(in the rows, 128 means zero)
The same turns and mirrors carry the whole set onto itself, and each row onto the other rows of its family. Which rows share a family with each named row? Give them in list order.
These 36 rows form 6 families of 6 rows each.
nurad: [135 153 110  96 139 132  85 123 122 132 119 140  96  97 147 104 153 131
 145 115 117 161]
Mimo: [108  90 111 118 158 125 100 128 130 116 124 148 106 122 142 115 160  91
 174 131 148 117]
nen: [109 163 107 119 138 140 117 120  95 107 112 130  87 102 131 130 126 122
 133 119 117 127]
Mik: [103  92 122  95 155 101 129 152  95  91 111 172  81 144 152 120 149 123
 139 140 138 148]
lovil: [138 125 128  99 146 117  99 112 122 126 144 170 116 152 134  96  93 137
  98 124 117 116]
keza: [108  84 137 143 141 124 103 129 132 121 116 145 138 148 174 120 137 100
 134 161 153 138]
mutum: [134 134 132 151 124 131  91 123 114 122 108 139 121 116 166 106 135 134
 114 137 131 181]
Gidop: [103 101 134  77 148 100 126 153 104 104 113 169  97 158 170 124 138 131
 122 155 133 154]
panip: [103 104 127  66 153 100 125 153 106 105 115 170  89 152 163 123 144 129
 132 147 130 148]
getez: [110 175 122  96 129 139 114 121 108 126 115 128 109 120 156 135 111 132
 111 138 109 135]
gavol: [137 109 127 136 145 117 104 111 111 110 138 171 112 148 127  94  95 133
  99 121 128 119]
nibo: [109 101 139 105 141 123  98 131 144 139 122 144 144 154 184 123 133 106
 132 166 141 136]
dul: [109 107 113  79 158 124  95 130 141 133 129 146 111 128 152 117 157  97
 171 136 136 115]
gobo: [138 117 132 120 143 116 102 112 117 119 139 171 120 155 135  96  90 136
  93 127 123 122]
kaze: [138 118 115 109 154 118 101 111 115 114 143 172  98 137 114  92 105 130
 117 108 121 108]
gasi: [109 154 125 149 126 140 121 120  93 105 106 128 110 119 151 133 110 126
 107 138 125 142]
modof: [135 158 122  90 132 131  84 124 128 142 118 138 113 112 165 107 141 137
 127 130 114 169]
vep: [110 112 127  72 149 124  94 131 148 145 128 144 131 143 173 121 143 104
 149 153 133 125]
sibe: [102  88 129 105 150 101 129 152  95  90 109 171  89 151 159 121 143 125
 129 147 140 153]
ses: [109  79 123 150 149 124 104 128 125 110 117 147 120 132 153 117 150  92
 156 143 156 128]
laves: [119 111 131 118 104 115  84 124 138 127 113 144 101 170 188 123 123 123
 124 157 151 103]
kif: [103  99 121  75 156 101 126 152 101  98 114 172  81 145 154 121 150 125
 140 139 132 145]
Tira: [134 148 133 117 124 131  88 124 125 137 113 138 125 121 175 108 133 139
 111 141 121 179]
gadig: [119 122 124  88 110 115  80 124 144 134 118 144  92 164 183 122 130 123
 136 149 142  95]
naf: [134 139 108 130 139 133  90 122 112 117 114 141  92  92 138 102 156 126
 147 110 127 163]
kubo: [109 165 129 124 124 138 118 122 102 119 109 128 117 126 161 135 105 132
 100 145 117 143]
vuni: [119  98 115 146 114 117  88 122 125 105 110 147  78 149 161 118 140 112
 148 135 160  94]
sinur: [138 126 119  93 151 117  98 112 121 124 145 171 105 144 123  95 100 134
 111 114 116 110]
popur: [137 111 119 131 150 118 103 110 109 107 139 172 102 140 115  93 102 129
 111 111 127 113]
Vata: [133 129 119 158 131 132  93 122 108 111 108 140 105 102 148 103 147 127
 131 122 134 173]
rap: [119  99 128 147 106 115  88 123 129 111 109 145  93 163 177 121 129 118
 130 149 158 103]
nako: [102  93 135  97 147 100 129 153  99  97 110 170  97 157 168 123 138 129
 121 155 138 156]
pagol: [110 174 111  93 136 139 114 121 104 120 116 129  95 108 141 132 122 127
 127 125 110 127]
papiz: [120 121 111  86 118 116  80 123 140 127 119 146  76 151 166 120 141 118
 154 134 143  86]
maba: [119 109 107 115 120 117  84 122 130 112 116 147  69 144 155 117 146 112
 160 127 151  85]
Nipom: [109 153 114 147 132 140 121 119  90  99 108 130  95 107 135 131 121 122
 123 125 125 134]

Which other rows belong to the same family as nurad? mutum, modof, Tira, naf, Vata
Which other rows belong to the same family as panip? Mik, Gidop, sibe, kif, nako
Which other rows belong to the same family as sinur? lovil, gavol, gobo, kaze, popur
Which other rows belong to the same family as keza? Mimo, nibo, dul, vep, ses

The same turns and mirrors carry the whole set onto itself, and each row onto the other rows of its family. Which rows share a family with each named row? Give them in list order.
These 40 rows form 5 families of 8 rows each.
Zulas: [158 111 145 105 121 110 164 101  93 104 128 113 140]
lod: [153 134 186 125 103 152 158 144  67 112 132 125 167]
mamo: [121 139 159 123 111 183 113 132  91 147 106 133 155]
nom: [117  92 140 112 124 139 116 105  98 141  97 113 125]
gor: [158 128 156 132  78 160 124  92  96 107 103 107 132]
defaf: [138 109 155 151 110 135 131 105 106 103 126 154 158]
kuf: [144 102 147 106  97 108 167 109  89 117 120 106 139]
Nimoz: [112 131 172 132 107 183 106 133  79 136 116 119 154]
Sala: [116 129 159 124 119 184 104 139  90 138 116 126 150]
Dopaz: [127 112 161 134 120 144 137 104  96 106 138 166 157]
zala: [143 105 158 104 119 112 156  98  80  92 137  98 145]
gef: [146 132 154 115 106 146 126 133  74 139 121  63 150]
dini: [157 146 177 125  99 155 146 143  67 115 144 120 163]
resas: [149 128 183 130  95 146 152 144  70 113 141 127 172]
Dis: [127 136 159 130 105 178 110 138  99 148 112 133 148]
Buna: [139 128 158 117 107 146 136 130  73 141 110  64 148]
kotuv: [121 114 135 106 130 144 114  92 107 129 108 103 119]
tarol: [132 113 162 127 115 148 129  92 104 115 128 163 166]
Fumu: [116 103 142 105 141 130 130 128  76 131 143 120 176]
satek: [138 129 154 109 114 145 142 142  69 125 116  67 127]
mikil: [154 139 173 129  84 162 139 109 101 109 105 109 116]
Nagu: [131 132 161  84 114 156 136 132  72 139 120  77 133]
gune: [153 149 178 125 104 155 154 130  75 101 145 117 169]
medog: [111 114 160 105 150 134 146 142  77 135 140 125 161]
pinez: [113 120 153 121 149 121 123 146  75 127 133 122 152]
seno: [163 146 164 125 108 147 158 136  78 126 155 121 161]
biru: [126 139 170 130 128 184  99 129  89 125 127 124 153]
gakez: [116 121 151 119 151 120 134 140  68 137 129 126 153]
guz: [155 112 158 111 106 108 164  99  86 105 131 107 142]
duvo: [119 108 129 114 129 144 117  87 100 131 103 106 128]
Mil: [114 120 146 105 145 121 137 140  73 132 139 114 162]
Panu: [143 129 158 101 107 148 132 132  80 135 109  65 134]
kifa: [124 110 163 119 118 146 140 104 102 102 126 167 142]
Mer: [155 122 170 130  80 171 131  95 103 110 107 116 131]
monos: [112  94 140 110 126 138 122  92 110 126 103 110 129]
nedeb: [150 105 157 117 121 113 163  98  75  97 129 100 139]
Tar: [157 122 164 113  76 168 144  90 104 112 115 109 141]
lan: [154 122 164 120  82 176 142  89  98 105 106 108 142]
gid: [106  96 154 110 117 145 110 101  99 115  93 110 131]
linar: [132 114 157 124 125 150 140  99  94 103 127 169 148]

Which other rows belong to the same family as biru? defaf, kuf, Fumu, mikil, Nagu, seno, gid
Which other rows belong to the same family as zala? gef, resas, Dis, kotuv, pinez, kifa, Tar
Which other rows belong to the same family as lod? mamo, Buna, gakez, duvo, nedeb, lan, linar
Which other rows belong to the same family as Mer? Sala, Dopaz, dini, guz, Mil, Panu, monos

The same turns and mirrors carry the whole set onto itself, and each row onto the other rows of its family. Which rows share a family with each named row? Give them in list order.
These 32 rows form 4 families of 8 rows each.
Befu: [132 106 115 138 135 122 122 152 143 137 105 130 107 142 143 150 138 141
 114 117  99 124 143 135 132 121 102 153]
neze: [127 100 112 134 140 140 117 140 140 151 104 148 100 163 144 144 147 133
 112 121 102 128 121 126 111 117 107 131]
beg: [149 101 135 136 122 122 123 138 155 126 102 146 104 137 148 138 146 149
 103 126 118 128 155 141 132 134 111 152]
Susop: [122 131 140 149 140  97 147 105 143 106 171 125 155 131 129 111 110 133
 155 123 117 127  86 124 154 109 159 128]
zis: [126 112 137 151 132 131 127 124 152 154  95 161  88 158 139 140 140 127
  86 138 125 132 127 125 114 113 140 125]
Nomu: [149 144 145 134 146 116 166 106 144 122 172 141 166 137 149  96 125 141
 150 126 117 127  82 115 139 114 155 113]
lol: [129 140 136 136 146  95 154 103 143 110 163 147 168 123 138 101 123 129
 144 124 122 134  86 124 144 100 157 106]
rop: [108 126 145 139 144  89 150 119 157 124 171 141 177 124 123 105 128 128
 158 138 128 143 106 104 123 101 158 123]
tori: [149 100 141 146 128 133 127 130 159 150 108 146  96 136 151 132 147 135
  90 142 135 133 153 143 129 131 125 141]
zabib: [132 105 123 137 130 143 126 138 156 133  93 156 104 164 148 160 150 121
 112 112 122 130 133 119 118 113 115 147]
febo: [137 123 135 143 118 130 140 149 159 127 110 150 109 147 141 148 154 155
 105 117 105 121 161 122 125 132 114 159]
Genif: [134 107 125 156 142 131 134 147 153 156 119 125 105 132 148 145 148 130
  98 139 116 131 160 143 136 123 116 148]
Lufez: [119 143 146 126 138  94 147 115 151 122 172 153 183 113 143 102 140 122
 147 120 128 136 101 127 125  99 155 118]
ruli: [117 142 172 122 136 123 162 138 159 115 181 142 175 126 138 108 144 132
 151 126 123 147 111 113 116 109 157 131]
Rute: [120 128 152 134 144 106 158 123 159 135 181 140 181 134 133 101 138 136
 162 137 123 139 106  96 110 112 155 129]
sefi: [139 138 172 132 148 134 175 122 152 112 174 137 163 148 143 102 133 143
 150 139 112 143  92 111 126 115 160 118]
naku: [148 118 146 165 134 130 147 130 160 142 105 144  98 151 148 142 148 145
  88 148 113 126 155 134 130 128 134 142]
vatav: [115 118 126 129 115 130 119 143 152 138 100 167  99 153 132 147 146 137
 102 108 117 127 133 113 109 117 120 142]
Fal: [134 126 148 139 149 109 165 115 153 126 174 135 170 148 134 100 125 146
 165 141 115 135  92  94 124 116 155 123]
bemep: [142 109 129 145 129 135 135 143 159 126  96 142 109 153 152 161 148 128
 113 116 118 127 149 126 131 119 113 162]
tum: [138 130 153 138 141 120 150 106 143 123 177 132 162 157 145 105 126 142
 165 122 104 121  76 113 124 120 154 131]
fer: [103 130 144 151 138 101 143 109 156 121 186 138 169 116 129 110 140 115
 147 127 132 138 111 131 134 101 162 123]
suvoz: [140  98 122 124 121 135 114 134 150 128 100 162 100 152 142 136 150 146
 107 115 117 129 135 129 119 130 107 137]
meziv: [131 100 121 152 147 149 129 136 150 171 118 142  99 153 149 138 156 122
  96 142 118 135 138 135 113 118 121 125]
Letuz: [140  97 129 134 127 145 119 126 153 151 106 163  91 151 145 130 150 133
  94 130 134 135 133 129 115 127 121 126]
Gofe: [136 104 129 151 137 148 133 130 159 148  98 153  97 161 152 155 150 112
 100 129 134 135 136 124 120 112 128 138]
tepi: [102 137 161 123 139 102 149 129 151 101 161 145 167 119 124 112 125 122
 146 125 127 151  97 120 129  94 162 120]
tizuz: [121 124 141 144 150  91 157 111 150 116 163 135 167 137 124 103 115 138
 159 141 119 139  92 101 136 106 158 118]
zozin: [139 147 155 124 138 115 160 119 151 134 182 146 181 126 154  97 142 134
 151 120 122 128  97 117 118 113 153 126]
piba: [119 130 157 139 139 124 146 110 155 136 193 145 176 142 145 105 156 124
 157 127 119 132 100 120 104 113 158 127]
ziz: [146 108 135 158 137 140 141 136 163 141 101 139 102 151 155 157 148 120
 100 133 130 131 153 132 134 118 126 153]
vili: [123 133 161 134 151 111 160 113 144  99 154 139 154 143 130 106 114 133
 145 138 116 147  79 117 138 101 165 107]

Which other rows belong to the same family as Befu? neze, Genif, ruli, sefi, meziv, tepi, vili
Which other rows belong to the same family as zabib? rop, Rute, Fal, bemep, Gofe, tizuz, ziz
Which other rows belong to the same family as beg? Nomu, lol, tori, Lufez, suvoz, Letuz, zozin

The same turns and mirrors carry the whole set onto itself, and each row onto the other rows of its family. Which rows share a family with each named row? Give them in list order.
These 27 rows form 9 families of 3 rows each.
fulel: [143 129 118 159 125 108 128 104 139]
rigum: [137 125 127 142 179 143 130 141 135]
gonoz: [161  99 133 122 146 105 158 143 150]
mon: [158 107 132 115 168 114 156 145 140]
sul: [134 114 127 139 117 115 151 148  97]
nima: [138 144 111 126 124 103 122 124 165]
tizu: [162 110 129 125 164 109 149 129 158]
Zafi: [143 163 137 156 144 109 120 111 147]
nal: [141 143 153 130 133 113 164 170 113]
tugi: [143 118 129 120 118 113 133 176 115]
gaz: [138 153 145 117 157 111 148 160  98]
fibe: [143 148 120 120 176 129 112 146 126]
kapu: [134 140 120 137 172 131 132 123 104]
Sezof: [128 155 112 105 166 123 128 143 132]
Fofes: [131 122 141 135 124  83 135 164 106]
tobat: [137 101 133 141 133 131 148 168 124]
tebo: [148 137 145 141 102  86 144 143 133]
Ruko: [145 169 144 138 175 121 141 132 138]
tidav: [145 111 126 161 134 122 128 130 162]
siful: [154 132 120 144 122 105 108 128 162]
totu: [131 158 144 129 162 126 140 153  98]
reden: [129 130 118 108 114 106 143 165 127]
vita: [138 135 146 147  99 100 144 151 120]
rabo: [151 148 147 155 116  97 146 131 158]
keris: [139 138 132 155 137  78 112 121 145]
Nup: [130 149 135 131 181 100 119 143 109]
nisi: [150 167 137 142 160 102 123 111 145]

Which other rows belong to the same family as nal? Ruko, rabo
Which other rows belong to the same family as nisi? gaz, tebo
Which other rows belong to the same family as keris? Fofes, Nup
Which other rows belong to the same family as nima? Sezof, reden
Which other rows belong to the same family as sul? fulel, kapu
Which other rows belong to the same family as mon? gonoz, tizu
Which other rows belong to the same family as rigum? tobat, tidav

